One turn moves each row of this set onto another row. After a few examples, where does it send each row asked below?
j996: [-19   8 -36  16  37   7  14   4  -1  -9  -3  19   6  11  28  -6  -6  -5
 -12  12   9   5  11 -18  -5]
j846: [-21  18 -39 -13  16  11  14  19   0  16   6 -14  -3   2  29  13   3 -11
 -19  -7   9  -2  13 -27   5]
j587: [  2  19 -19   6  26  15  20  29  -9  19  -3  -8  -4  18  22   4   9 -24
 -13  -7   1  -2  19 -18   5]
j182: [ -3  20 -22  14  16  -3   9   6  -5  21  23  14  -6  -8  36 -11  -6  -6
 -21   1  28  -2  22 -21  -6]
j468: [-10   7 -29  -9  25   5  22   5   2   7  13  -2  -9  11   9  -3  13 -21
 -25  -8  14  -1  -3 -13   3]
j663: [  0   4 -10   7   8   2  -6   4 -17 -18 -26  -2  -1 -10  13 -10 -13   3
   2   7  18   1  19  -8  10]
j160: [ -5  11   0 -10   7   6  16  13   6  11 -16  -1  -3  17  28  27   3   8
 -28  17  12   4   9 -23   5]
j560: [ -9   8  -6   8   7  -7   7   3 -15  -7 -10   4   3 -11  21  -2  -2   3
   6  22  37   8  18 -13  10]
j20: [ -8  11 -29  -9  17   9  10   4 -10  31  12   4 -16  14  10  -8 -11 -12
 -17 -13   1   9  16 -17   6]
j605: [  2  10 -11   5   7  21  -3  -4   9   1  -6 -19   2  24  30  -4   1 -12
 -33  -5  16  -2   4 -11  15]
j806: [  3  11 -13   7  -3   7   2   2  -7 -15 -18   6  16  -5  12  -5 -16   4
 -18   9  19  18  10 -13  25]
j773: [  8  -1 -16 -11  20  -1  -6  20  -3   3 -11  -5  33  -4  21 -15   4   7
 -19   0  22   3  22 -16  -8]
j746: [  5  10   5  -5  -5  12   3  11 -10  -4 -10   6  24  -6  25  -6 -22  -1
 -12   9  30  -2  12 -19  10]
j210: [ -6  10  -7  -5   1   9  19  19   7  10 -13  -3  -2  14  24  29  -4  -2
 -31  17  14   2   7 -26   5]
j834: [  9  15 -13  20   9  14   6   7   9  16  10   1  11  16  29 -13 -17 -16
 -31   0  13  -5  22 -19  -4]
j172: [  3  -5 -19 -20  21  -8  -6   4 -15   4  -5 -10  14  -3  25 -14   7  13
  -7   2  33   9  17 -13  -1]
j259: [ -2  -5  -4   3  20   8  10  10   0  11   8   6 -13  24  15   2 -22  -4
  -4  17  14 -12   2 -18 -11]
j649: [ -6  21 -15   4  18   6  -4   1   4   4 -12 -19 -27   7  18  -5   4   8
 -25  -5  15   6   9   0  25]
j709: [  8   5 -21   1  24  -7  -3  21   2   0 -20 -18  19  -1  14  -9   0  15
 -16   7  14  16  29 -10   6]
j839: [-11  28 -20   8  25  -3  -1  16  -7  11  -2  -5 -25 -17  33  -3   7   7
 -12  -5  22  -7  21 -11   4]
j45: [ -7   9   1   6   1  -3   5   9   1   3 -10  14  15 -14   7 -10 -18   2
 -10  19  29   0  24 -14  -2]
j345: [ 18  -1 -15 -12  18  -4   3   5 -11   4   1  -9  18  11  21 -17  -8  13
 -16   5  29  24  11 -11  14]
j741: [ 11   8 -12  -1  23 -12   6  18  -4  18  -4  -3  18   2  16 -14  -7  15
 -13  14  27  26  30 -11   7]
j769: [  0  23 -18  -1  37   7  21  18 -26  -1 -17  10 -11   3  43 -10 -21  -6
 -16  -4  15  11  18 -16   9]
j713: [ -7  22 -21   3  32  12  17  23 -28   4 -20   6 -17   5  36  -5 -19 -11
 -12  -4  17  13  16 -14  16]
j381: [ -3  -6  -3  -1  24   8   5   1   4   7   1   4  -9  28  19   0 -19   4
  -4  17   7 -10   7 -16 -12]
j604: [ -2  18 -18  -7  29   3  23  24   5  17   8 -22 -22  13  12  -1 -20 -10
 -15  -3   7  -2  12 -13   6]
j293: [-23   7 -37  18  34   9  12  11  -5  -5  -2  22   0   5  19  -4  -2  -9
 -11  10  14   2   6 -16  -6]
j774: [ -8  12 -12 -23  14   3  11   3  -8   6 -23  14 -16  -6  18  -2 -10   4
 -43 -10   9   7  12 -15   2]
j144: [-11   7 -17 -22   7   9   8   4 -12   7 -22   8 -19  -2  14   0 -15  -5
 -42 -12  11   5   9 -15   5]

j846 -> j604
j709 -> j345
Where do these go?
j806 -> j746
j144 -> j210
j839 -> j649
j160 -> j381

